A hidden rule labels the rows of this table. It goes by one to three of the table's principal directions, not those with the most spread.
tensor([  7,  41, -83,  -3,  -3, -46, -31, 124,  21,  14, -17, -20,  66,   0,  12,  26,  19,  -5,  29,  40, -47, -10,  19, -19, -14, -46, -36,  34,  -7,  56, -16, -35, -28, -32, -47,  -8, -23,   2,  -8,  25,  87, -22, -81,  50]) 4
tensor([ 34,   0,  39,  18,   2,  44, -25, -41,   7, -21,   6,  -8,   9,  30, -17, -51, -38,   7,  50, -25, -47,  -9,   0,  -1, -22,   8, -34,   9, -11,  36, -17, -27,  11,  33,   8, -22, -47, -26, -20, -32, -36,  33,   9,  42]) 2
tensor([-27, -15, -36,  25,   1, -64,  -6,  18, -40,  23, -17,  -5, -30, -40,  14,  33,  17, -43,  -7,  12,  34,  10,   5,  14,  10, -25,  -8, -44,  28, -71,  32,  16, -39, -13,  13,  68,  10, -12,   7, -10,  60, -13, -17, -12]) 3
tensor([  7, -28,   4, 104, -42, -18, -41,  20,   7,  36, -19, -54,   7,   3,   3, -26,  15, -33,  39, -62, -48, -13, -14, -21, -73,  21,  21,  79,  19, -60, -29, -25,   8,  -4, -31,  47,  33,   9, -11, -19,  13,  73,  33,   5]) 1
tensor([ 26,  24,  -3,  -8,  20,  77, -42,  15,  22,  11,  16,   5,  21,  16,  11,  17,   3,  51,  10, -16,   1,  23,  -7,  -9, -23,   0,  26,  51, -11,  33,  42, -21,  12,  26, -19, -24,  19,  -2,   6,   3,  -9,  16,  10,   1]) 3
tensor([ 55,  11,   4,  42, -31,  63, -38, -33,  21,   9,  29,  -5,  17,  12,  -9, -49, -29,  27,  15, -43, -40,   0,  -1, -22, -53,  48,  33,  61, -45,  17, -27,   8,  14,  21,  18, -31,  -7,   4,  -2, -10, -73,  45,  27,  24]) 2
tensor([-58,  11,  15,  14,  37, -27,  33,  55, -34,  10, -48, -38,  -7,   6,   2,  46,  -5, -62, -15,   1,  13,   7, -41,  25, -26, -71, -31, -54,  70, -44,  -6,  22,  12,  -8,  21,  23,  16, -26, -21,  25,  78, -45, -50, -21]) 3
tensor([ 23, -13,  -6,  15,  -8,  43, -22, -12,  20,  15,  11,   5,  15,  23,  11, -11,  38,  53, -10, -15,  20,  24,  -7,   1,  -2,  39,  57,  51, -11,  10,  31,  -9,   9,   7, -16, -15,  44,  22,  21,   6, -23,  17,  74, -17]) 3
tensor([-12,  27, -18, -24, -34, -34,  12,  30,  38,  19,  21, -37,  20,  -3, -11, -13, -10,  -9, -43,  -2, -29, -69,  24, -24, -35,  14,  49,  62, -21, -52, -37,  -7,  -8, -42, -18,  26,  54,  65,  31,  12, -16,  52, -41, -17]) 3
tensor([ -4, -35,  13,  56, -29,   2,   0,  -5,   3,  61, -61, -23, -60, -64,  20,  28,  42, -33,   5, -38,   0,  17, -34, -61, -12,  37,  39,  35,  47, -73,   7,   9,  16,  -4, -30, -12,  45,  31, -15,  -4,   1,  45,  50, -55]) 1
tensor([   0,    9,   68,   49,   51,   40,  -39,  -14,  -52,  -57,   29,    8,   30,   78,   -9,  -48,  -53,    2,   73,  -33,  -29,   30,  -31,   87,  -39,  -57, -114,  -62,   33,   39,    6,  -26,   19,   72,   32,   28,  -70,  -97,  -47,  -52,   34,  -34,    2,   75]) 2
tensor([  9,  -6,  18,  -6,  24,  19, -17,  10,   1, -25,   4,  25,  13,   6,   6,  21, -20,  23,  20,  -7,  -5,  20,  -9,  13,  12, -26, -35, -45,  -7,  55,   6,   4,  12,  15,  14, -12, -57, -32, -41,   5,  15, -40, -12,  31]) 3
tensor([ 16, -39, -31,  11,  14, -30, -11, -22,   2, -28,  55,   9,  25,  35, -27, -28,  13,  28,  28,  28,  36, -10,  34,  47,  38,   7,  12, -13, -21,   9,  28,   1, -41,   4,  -2,  63, -26, -10,   2,   6,  10,  -7,  34,  37]) 2
tensor([ 53,  47,  67,   0,  18,  71, -25,  -9,   8, -65,  81,  29,  45,  99,   9, -56, -65,  53,   2, -13, -51,  24,  -9,  30, -52, -23, -26,  15, -54,  98, -64, -35,  63,  52,  11, -54, -54, -32, -42,   2, -37,   1,  -5,  73]) 2
tensor([ 28,  31,  58,  -4, -12,  53, -22, -18, -22,  18,  -9,  70,  -7,  15,  30,  48, -38,  25, -66,   9,  -4,  26,  -2,  37, -37, -12,   8, -21, -26,  38, -32,  -3,  26,  22,  19, -13,   2,  -4,   6, -36, -11, -39, -45,  -6]) 2
tensor([-12,  24,  -3, -23,  44,   2, -27,  18, -26, -52,  47,  49,  53,  46,  19,  -8,   0,  50,  26,  -8,  30,  45,   5,  49,  22, -25, -66, -62,  -4,  76,  54, -32, -10,  35,   1,  18, -47, -59, -11, -33,  50, -51,   6,  50]) 1
tensor([-14,  34, -47, -44,   2, -19,  17,  67,  42,  16, -13, -26,  29,   5,   5,  11,  24,  -9,  -3,  41, -17, -30,   4, -28,   9, -15,   9,  41,   7,   7, -18, -10,  -5, -43, -30, -25,  19,  39,   9,  44,  26, -12, -42,  -3]) 4
tensor([ 18, -54,  28,  57,   8,  41, -18, -70,  -9, -24,  25,  -4,   9,  53, -18, -60,  31,  49,  43, -33,  26,  29, -28,  54,   1,  33,  21,  23,  12,  -9,  36,   1,   6,  29,  15,  14,  26, -15,  11, -28, -50,   5, 125, -10]) 3
tensor([-13,   2,  40,   9, -28,   7,  13, -38, -19,  41,  -8,  28, -30, -25,  -5,  20, -29,  -8, -48,  -5,   6, -32,   8,  33, -29,  24,  18,   0,  15, -67, -19,  26,  -4,   5,   8,  45,  48,  25,  25, -38, -17,  -3, -40, -41]) 4
tensor([  24,  -23,  -51,    5,  -86,   50,   -4,  -65,   56,   74,  -49,   -3,  -17,  -90,  -26,  -18,    3,    1,    4,  -42,  -17,  -42,   31,  -87,   -6,  125,   67,   93,  -48,  -25,  -12,   51,  -20,  -29,    9,  -38,   27,   46,   44,    3, -120,   48,    0,  -47]) 1
tensor([ -4, -18,   1,  37,   1,  68, -18, -36,  13,  10,   6, -38,  16,  16, -27, -39, -15,   5,  14, -75,  19,   8, -19,  -9, -39,  40,  28,   9,  -6, -26,  33,  43,   9,  26,  53,   7,   3, -24,  -8,  24, -46,  23,  47,   0]) 3
tensor([ -5, -51, -44, -19,  -5,  32,  42, -42,  30,  30, -17,  -4, -20, -53, -35,  31,  60,  38, -33,  -5,  87,  15,  -5, -45,  48,  69, 108,  24,  -9, -20,  60,  71, -15, -18,   4, -34,  56,  45,  30,  53, -65,  -4,  69, -87]) 2
tensor([ -25,  -28,  -43,   29,  -16,  -91,   12,   26,  -11,   39,   -7,  -26,  -34,  -70,   -2,   45,   24,  -39,  -26,    0,   31,  -29,    8,  -17,    6,   -1,   50,  -15,   27, -110,   19,   35,  -46,  -42,   -3,   81,   40,   40,    6,    1,   41,   21,  -11,  -39]) 4
tensor([ -6, -24,  66, -13,  41,  82,  11, -84, -35, -15, -15,  24, -84, -16,  18,  -5,  11,  11,  32,  -6,  31,  55, -46,  18,  52,   7, -30, -23,  51, -17,  63,   5,  40,  52,  13, -48,  15, -36,   2, -21, -45,  -7,  95, -42]) 3
tensor([ 35,  -4,  13,  16,   2,  66, -26, -51,  -5, -47,  49,   4,  37,  77, -24, -85,  -9,  40,  22, -11,  -5,  25,   0,  39,  -6,  26, -13,  12, -48,  66,   6,  -5,  15,  42,  31, -32, -28, -36,  11,   1, -63,   4,  78,  46]) 3
tensor([ 11,  24, -44, -21, -45,  18,   9,  15,  53,   8,  -6, -51,  38, -26, -38, -44, -12,  -1,  -5, -37, -47, -41,  17, -89, -35,  51,  26,  69, -56,  26, -31,  12,   1, -21,  -1, -69,   1,  34,  16,  33, -72,  60, -22,  -2]) 3
tensor([-48, -42,  -3,  21,  42, -62,  35,  -9, -51, -31,  33, -19, -22,  29,  -8, -10,  37, -28, -12,  13,  85,  29, -11,  54,  39, -25,   2, -74,  43, -66,  53,  21, -16,  13,  17,  75,  16, -27,  -5,  25,  59, -15,  69,  -8]) 2
tensor([ 26, -65,  24,  67, -27,   6, -14, -91,  -2,  -8,  24,  -1,  -6,  41, -29, -60,  -3,   5,  28, -14,   9, -15,   5,  55,  -9,  39,  33,  21, -16, -40, -23,  20,  -9,   5,  35,  58,   2,  -3,   9, -23, -64,  11,  67,   5]) 2
tensor([ 35, -16,  41,  15,  -1,   7, -33, -31,  -1, -53,   6,  24,  23,  20, -12, -55,  -9,  36,  85, -14, -63,  -1,  -9,  18,  19,   2, -85, -16,  -5,  80, -10, -46,   0,  22, -14, -34, -72, -25, -25, -75, -31,  -4,  43,  51]) 3
tensor([  0,  -5, -14,  -9,  18, -31,  15,  28,  21, -37,  27, -10,  37,  56,  -8, -34,  33,  10,  29,  34,   1,  -1,  -3,  10,  30, -12, -11,   5,   3,  42, -15, -24,   2, -12, -29, -12, -22,   8, -18,  25,  21, -16,  35,  32]) 1
tensor([ 26, -12,   3, -13,  -1,  45, -34, -58,  19, -21,  35,   9,  -6, -13,   5, -43,   4,  47,  27, -58,   9,  18,   4, -40,  28,  60,  18,   3, -33,  22,  63, -11,  -2,  23,  13, -23, -21,  -6,   4, -27, -65,  56,  95,  12]) 2
tensor([-11,   1,  12, -18,  14,  13,   9, -11, -21,   4, -17,  35, -25,  15,  26,  24,  21,  -8, -12,  41,  34,  37,  -3,  23,  24, -17, -14, -11,  14,  11,   7, -14,  13,  13, -12,  -8,   9, -17,   9,   4,  21, -37,  -2, -15]) 1
tensor([ -3, -24,   0,  28, -55,  45,  10, -45,   0,  76, -62,   6, -38, -58, -14,  35,   3, -15, -53, -19,  18,  -9,  -1, -15, -34,  56,  64,  43,  -6, -60, -13,  59,   1, -10,  21,  -3,  68,  30,  41,   5, -60,   0, -17, -78]) 3
tensor([  31,    9,   14,   68,   34,  -36,  -57,   83,  -22,  -57,    9,  -30,   49,   62,   10,  -18,  -21,  -21,   92,    4,  -89,   19,  -25,   35,  -33,  -97, -100,  -23,   14,   81,  -41,  -62,   13,   16,  -15,    4,  -94,  -65,  -69,  -17,   84,  -10,  -10,  109]) 2
tensor([-10,  -5, -17,   1, -23,  -5,   8, -12,   7,  18,  -4,   3,   2, -17, -11, -13,  10,  -8,  -9,  -8,  11, -13,   8, -12,   5,  38,  10,   2,  -6, -18,   2,  21, -14,  -8,   4,   7,   7,  15,  11,   0, -17,   0,   6, -10]) 2
tensor([-14,   4, -40, -28, -40, -14,  15,   3,  29,  49,  -3, -12,  -4, -41, -10,  26,   4,  -2, -62,   2,  18, -48,  39, -29, -10,  42,  79,  54, -28, -57,   1,  23, -23, -37, -11,  33,  68,  57,  52,  24, -24,  36, -39, -49]) 2
tensor([ -6, -17, -10,  45,  13, -10, -39,  13, -13,   3,  -4, -22,  -3, -10,  10, -16,  11, -11,  57, -36,  -5,  16, -16,   0,  -6, -10, -39, -19,  34, -33,  44, -12, -16,  18,   2,  36, -21, -31, -28, -22,  41,  16,  31,  26]) 3
tensor([-18, -24, -48,  -7, -29, -28,  13, -11,  26,  43, -26, -16, -13, -47,  -9,  -9,  45, -12,   1,  -2,  27, -27,  14, -40,  34,  60,  33,  15,  14, -56,  33,  21, -38, -31, -12,  16,  29,  43,  22,   5,  -9,  20,  30, -31]) 3
tensor([ -21,   -5,   28,   20,  -57,    3,   28,  -54,   -8,   62,   -4,   14,  -30,  -20,  -10,   -9,   -7,  -11,  -69,  -16,   19,  -41,   16,   19,  -40,   69,   58,   43,   11, -107,  -27,   31,   -4,   -3,   -4,   52,   94,   53,   49,  -28,  -39,   28,  -12,  -65]) 2
tensor([-14, -23, -35,  35, -18, -86,  10,  32,  -7,  38, -19, -30, -33, -67,  -1,  39,  17, -44, -12,   3,   5, -30,   0, -23,  -1, -10,  35, -11,  31, -95,  -2,  28, -38, -43,  -4,  58,  26,  39,  -6,  -2,  39,  19, -19, -29]) 4
tensor([-12,  17,  32, -55,  -2,  43,  27, -45,  -7,  39, -22,  58, -56, -23,  39,  45,  11,  12, -71,  26,  53,  23,   1,  -2,  29,  29,  37, -10,  12, -25,  20,   9,  18,   7,  -2, -22,  52,  26,  32,  -6, -19, -21,  -1, -62]) 2
tensor([-15,  34,  26, -50,   6,  -1,  16,  37, -21,  21, -44,  16, -60, -63,  27,  96, -29, -37, -60,  38, -18,  -1,  -6, -19,  -3, -62, -10, -18,   6, -11, -20,   2,  24, -13,  -6, -28,  20,  10,   8,   9,  19, -15, -93, -44]) 3
tensor([ 32, -38,   1,  22, -12,  34, -16, -88,  -3,  -5,  24,  16, -12,   3, -24, -45,   1,  31,  20, -14,  22,   2,  10,  21,  23,  57,  28,  -1, -23,  -7,  32,  24, -22,  17,  34,  12,  -7,  -4,  21, -28, -72,  14,  77,   1]) 3
tensor([ -9,  10,  10, -41,  32,  -1,  21,   6, -17,  -8,  -8,  42,  -8,  39,  30,  30,  30,  12, -22,  71,  40,  33,  -1,  45,  42, -36, -12, -22,  22,  29,   8, -25,   8,   2, -21,  -9,  15,  -5,  14,   7,  42, -59,  -5, -11]) 2
tensor([-13, -73, -66,  98,  -3, -55, -47,   8,  -2,  -5,   2, -71,  31,   8, -25, -77,  63, -26, 114, -57,   9,   4,  -8,  -2,  24,  39, -25,  -6,  36, -42,  73,  -2, -54,  -2,   1,  76, -33, -36, -19,  -7,  41,  41, 127,  53]) 2
tensor([-26,  45,  34, -33,  26,  -6,   9,  72,   8, -45,  12, -32,  35,   4, -21,  33, -67, -23,  -7, -27, -61, -36, -13, -12, -47, -73, -44, -18, -12,  44, -43,  -5,  32,  -8,   7, -13, -35, -18, -32,  18,  13,   1, -94,  22]) 1
tensor([-42,  44,  25, -52,  55,  33,  14,   7, -52, -33,  27,  40, -13,   8,  20,  31, -20,  10, -30,   7,  48,  50, -15,  43,  11, -47, -52, -61,  18,  15,  51,   4,  21,  44,  18,  -5,   7, -54,   8,  -3,  29, -50, -26, -13]) 3
tensor([-21, -44,  -1,   2,  29, -31,  31, -27, -18,  -1, -24, -17, -57, -54,  -3,  16,  33, -12,  25,  -2,  39,  12, -26, -12,  60,  -1,   3, -50,  58, -57,  57,  26, -17,  -6,   8,   4,   8,   3, -11,  -5,  11,   0,  61, -40]) 4
tensor([  7, -10,  13, -19,  20,  37,   4, -38,  29, -20,  53, -28,  -7,  24, -15, -38,   0,  24,   1, -27,  21, -12,  -3, -16,  16,  33,  54,  22, -10, -22,  38,   5,  11,  11,   8,   0,  17,  18,   3,  24, -49,  56,  79,  -3]) 2
tensor([-19, -32,  29,  23,  26,  11,  22, -44, -33, -16,  -6, -30, -47,   4, -19, -13,  -3, -42,   2,  -9,  31,  17, -35,  20,   9, -17,   0, -47,  29, -53,  19,  40,  11,  16,  52,  10,   0, -26, -10,  16, -20,  -3,  52, -20]) 3
tensor([-38,   2, -32, -93,  14, -25,  40,  46,  22,  25, -72, -14, -59, -90,  24,  89,  41, -27, -24,  48,  16,  -5,   3, -76,  68, -31,   6,   4,  25, -12,  37, -11,   1, -43, -45, -52,  33,  36,  17,  46,  28,   2, -43, -69]) 3
tensor([ -37,   48,   12,  -25,   26,  -53,   40,   61,  -38,  -20,    6,   16,   29,   44,   -1,   32,  -27,  -35,  -40,   61,    0,  -11,    6,   62,  -19,  -77,  -52,  -48,   21,   19,  -54,   -7,    2,   -6,   -7,   27,   -5,  -18,   -3,    8,   79,  -68, -110,   16]) 2
tensor([-17,   0, -30, -27, -21, -10,  35,  -4,   7,  23, -47, -25, -29, -60, -17,  18, -15, -40, -16,  12,  -9, -26,  13, -42,   0,   1,   5,  14,  -8, -29, -23,  34,  -6, -26,  17, -28,  12,  11,  18,  33, -26,   3, -67, -38]) 2
tensor([-16,   7,  18, -43,  -1,  33,  42, -25,   5,  -6, -34, -19, -16, -46, -37,   4, -26,  -5, -22, -25,  -8, -18, -13, -41,   5,  14,  -5, -23,  -4,  11,   2,  38,  11,   0,  31, -68,  -1,   7,   8,   9, -60,   4, -17, -41]) 4
tensor([ -50,   80,   13,  -82,   52,  -27,   30,  118,   -4,  -61,   14,  -15,   57,   21,   -6,   53,  -56,  -14,  -23,   19,  -47,  -24,   -8,   12,  -22, -112,  -78,  -41,    0,   80,  -37,  -19,   30,  -17,   -8,  -28,  -32,  -27,  -20,   32,   63,  -50, -127,   26]) 2
tensor([  7, -28, -35,  -3, -68, -65,  40, -36,  34,  35, -23,  -4,  -1, -26, -28, -34,  14, -21, -29,  28,   0, -61,  42, -32,   8,  61,  43,  21, -27, -45, -64,  23, -39, -49,  -3,  11,  10,  69,  19,   2, -39,  13, -33, -22]) 3
tensor([  4, -19,  20,  -9,  -2,  15,   7, -71, -25, -13,   5,  38, -15,  -3, -15, -21, -18,  17,  -6,  -1,  30,   9,  15,  31,  22,  23, -21, -51, -13,   6,  18,  18, -16,  26,  34,   8, -23, -23,   9, -32, -32, -22,   7,  -1]) 3
Which label does each new row get?
tensor([ 12,  40,  43, -64,  -5,  30,  36, -13,  36,   0, -32,  -8, -28, -22,  -6, -13, -42, -16,   9,  24, -72, -49,  -8, -50,   3,  -6, -34,  19,   9,  19, -61, -16,  28, -11, -11, -91, -19,  35, -13,  -8, -51,  16, -61,  -9]) -> 4
tensor([-17,   2,  48, -26,  18,  66,  52, -73, -11, -39,  20, -22, -14,   4, -59, -65, -37,  12,  -3, -36,   6, -11, -31,   7,   4,  32, -19, -32,   7,  -5,  13,  56,  24,  36,  57, -63,   1, -12,   4,   6, -96,   3,  47, -26]) -> 4
tensor([-24, -50, -21,  -1,  -8,  -4,  36, -47,  -8,  43, -45,  -3, -74, -64,  -3,  31,  46, -32, -16,  18,  64,  11,  -6, -22,  53,  37,  47,  -4,  30, -77,  40,  50, -13, -15,   7,   7,  45,  20,  23,  28, -21,  -4,  44, -72]) -> 1
tensor([ 11, -27, -19,  92,  27, -41, -38,  39, -73, -16, -11, -21,  -4,  39,  14,  -4,  17, -40,  62,  37, -11,  53,  -8,  74, -12, -77, -69, -15,  35,   2,   6, -33, -11,  31, -12,  51, -24, -80, -15,  -3, 102, -21,  11,  54]) -> 2
tensor([ -9,  12,   8,  -6,  -8, -22,  31,  10,  -1,  17, -37, -20, -20, -23,   0,   1,  -3, -30,  -3,  14, -28, -23,  -9, -20,  -3,  -7, -12,   3,  32, -25, -30,  -2,   3, -17, -10, -25,  14,  22,   1,  -6,   8,   8, -28, -19]) -> 4
tensor([-17, -30, -75,  -4, -19, -71,  17,   9,   9,  41,  -5, -16, -29, -84,  -6,  34,  43,  -8, -27,   7,  51, -23,  20, -37,  42,  33,  68,  -8,   7, -86,  49,  46, -58, -48,   1,  48,  41,  52,  25,  15,  11,  16,  16, -47]) -> 4
tensor([-42,  12,  17, -39,  28,  24,  38, -25, -23,  10,   2,  22, -35, -13,  10,  40, -17, -12, -51,   2,  63,  15,  -5,  21,  11,  -7,  16, -41,  20, -43,  27,  41,  12,  11,  33,  20,  32, -16,  14,  22,   4, -34, -28, -44]) -> 1
tensor([ 41,  22,  52,   7, -19,  73, -44, -21,  27, -16,  35,   7,  20,  44,   7, -38, -24,  42,  -5, -39, -48,   1, -12,  -8, -50,  21,  18,  58, -45,  39, -24, -34,  42,  23,  -3, -37,   5,  14,   1, -24, -70,  46,  38,  17]) -> 3
tensor([  8,  34, -18, -21, -10, -13,   3,  33,  -7, -26,  -2,  21,  55,  44,  -7, -19, -15,   0,   4,  42, -32,   2,  32,  17, -13, -24, -61,   6, -37,  96, -52, -37,   0,   7, -22, -32, -41, -29,   7,   2,  24, -34, -75,  47]) -> 1
tensor([ -29,  -28,  -37,    1,  -34,  -62,   28,   -4,   26,   34,   24,  -27,   -1,  -21,  -21,   -5,   27,   -8,  -48,   -5,   39,  -59,   28,   -4,    9,   51,   85,   27,   -1, -100,    8,   34,  -36,  -47,   -7,   81,   68,   68,   35,   22,   -6,   35,   20,  -40]) -> 3
tensor([-39,   8,  -3,  18, -36, -59,  13,  55,   0,  45, -48, -18, -21, -47,  26,  49,  10, -63, -31, -16, -17, -16,  -4, -45, -39, -11,   6,  21,  23, -61, -44,  -7,  11, -34, -31,  27,  35,  26,  -8,   6,  47,  19, -64, -34]) -> 1
tensor([-19,  26,  76, -34, -17,  50,  20, -49,  -3, -10, -21,  26, -24, -38,  -9,   3, -63, -13, -19, -59, -34, -15, -16, -34, -29,  22, -38, -25,  -9,  14, -34,  15,  40,  20,  29, -49, -20, -10,  -9, -42, -75,   7, -44, -27]) -> 1
tensor([-22, -31, -34,  15, -31,  -8,  12,   0,  28,  49, -37, -33, -16, -50, -14,  11,  29, -22, -10, -23,  19, -23,  -5, -41,  -1,  41,  48,  28,  12, -69,  13,  44, -14, -31,   5,  14,  40,  37,   9,  31, -19,  15,  12, -47]) -> 3
tensor([ 25,  -2, -14, -33,  -7,  28,  20, -10,  25, -17,   7,  33,  23,  11, -16,   9,   8,  41, -26,  30,  20,  19,   8, -16,  14,  10,  26,  11, -53,  76, -28,  20,  12,  -3,   2, -67, -18,  14,  -2,  37, -47, -40, -17, -11]) -> 2
tensor([  3,  -9,  14,  19,  37,  -6, -51,  15, -31, -41,  17,  21,   3,  21,  29,  15, -22,  -5,  33, -13,   3,  44, -13,  37,   8, -62, -64, -83,  -5,  32,  27, -11,   3,  23,  41,  36, -80, -70, -48, -10,  50, -39,   3,  61]) -> 3
tensor([ 34, -38, -27,  73, -23,   0, -62,  13,  16,   8,   1,   3,  42,   5,  -4,  -5,  28,  28,  54, -41, -14,  17,   4,  -8, -19,  28,  12,  34, -22,  38,  14, -15, -18,   4, -22,  27, -28, -13, -18, -23,   6,  14,  44,  35]) -> 1
tensor([ 30,   6,   3,  -3,   5,  23,  -5, -11,   6, -34,  24,  10,  35,  51, -11, -36,  -9,  27,  19,  14, -16,  12,  16,  12,  -1,   1, -15,  22, -35,  77, -24, -28,  12,  20, -12, -33, -31, -22,  -1,   6, -16,   1,   4,  38]) -> 1
tensor([ 14,  42,  10, -36,  16,  -9,   2,  47,   3, -35,   4,  22,  46,  43,  13,   6, -18,  19,   4,  33, -39,   6,  15,   7,  -4, -44, -52,  -5, -18, 102, -43, -55,  16,   5, -33, -43, -43, -18, -15,  -4,  39, -25, -63,  45]) -> 1
tensor([-10, -41, -56,  -2, -51, -43,  36, -39,  32,  54, -22,   7,  -5, -16,  -3, -22,  74,   6, -29,  26,  61, -20,  32, -23,  43,  90,  78,  40,   1, -57,   6,  19, -40, -43, -25,  22,  61,  67,  45,  13, -18,   6,  46, -51]) -> 2
tensor([-31, -16, -47,  -7,   5, -62,  35,  44,   4,  20, -43, -44,  -8, -46, -14,  25,  25, -37,   2,  17,  10, -22,   1, -30,  28, -14,  -1, -26,  36, -36,  13,  23, -29, -36,  -6,   6,   4,  17,  -6,  35,  50,  -6, -22, -18]) -> 3
tensor([ 13, -59,  21,  60,  -5,  11,  12, -71, -24,   0,  11, -12, -38,  44, -18, -43,  15, -21,   9,  26,  30,  11,  -6,  59,   7,  15,  30,  16,  12, -54, -16,  24,   8,  16,  21,  37,  24, -11,   9,  21, -28,   1,  73,  -8]) -> 2
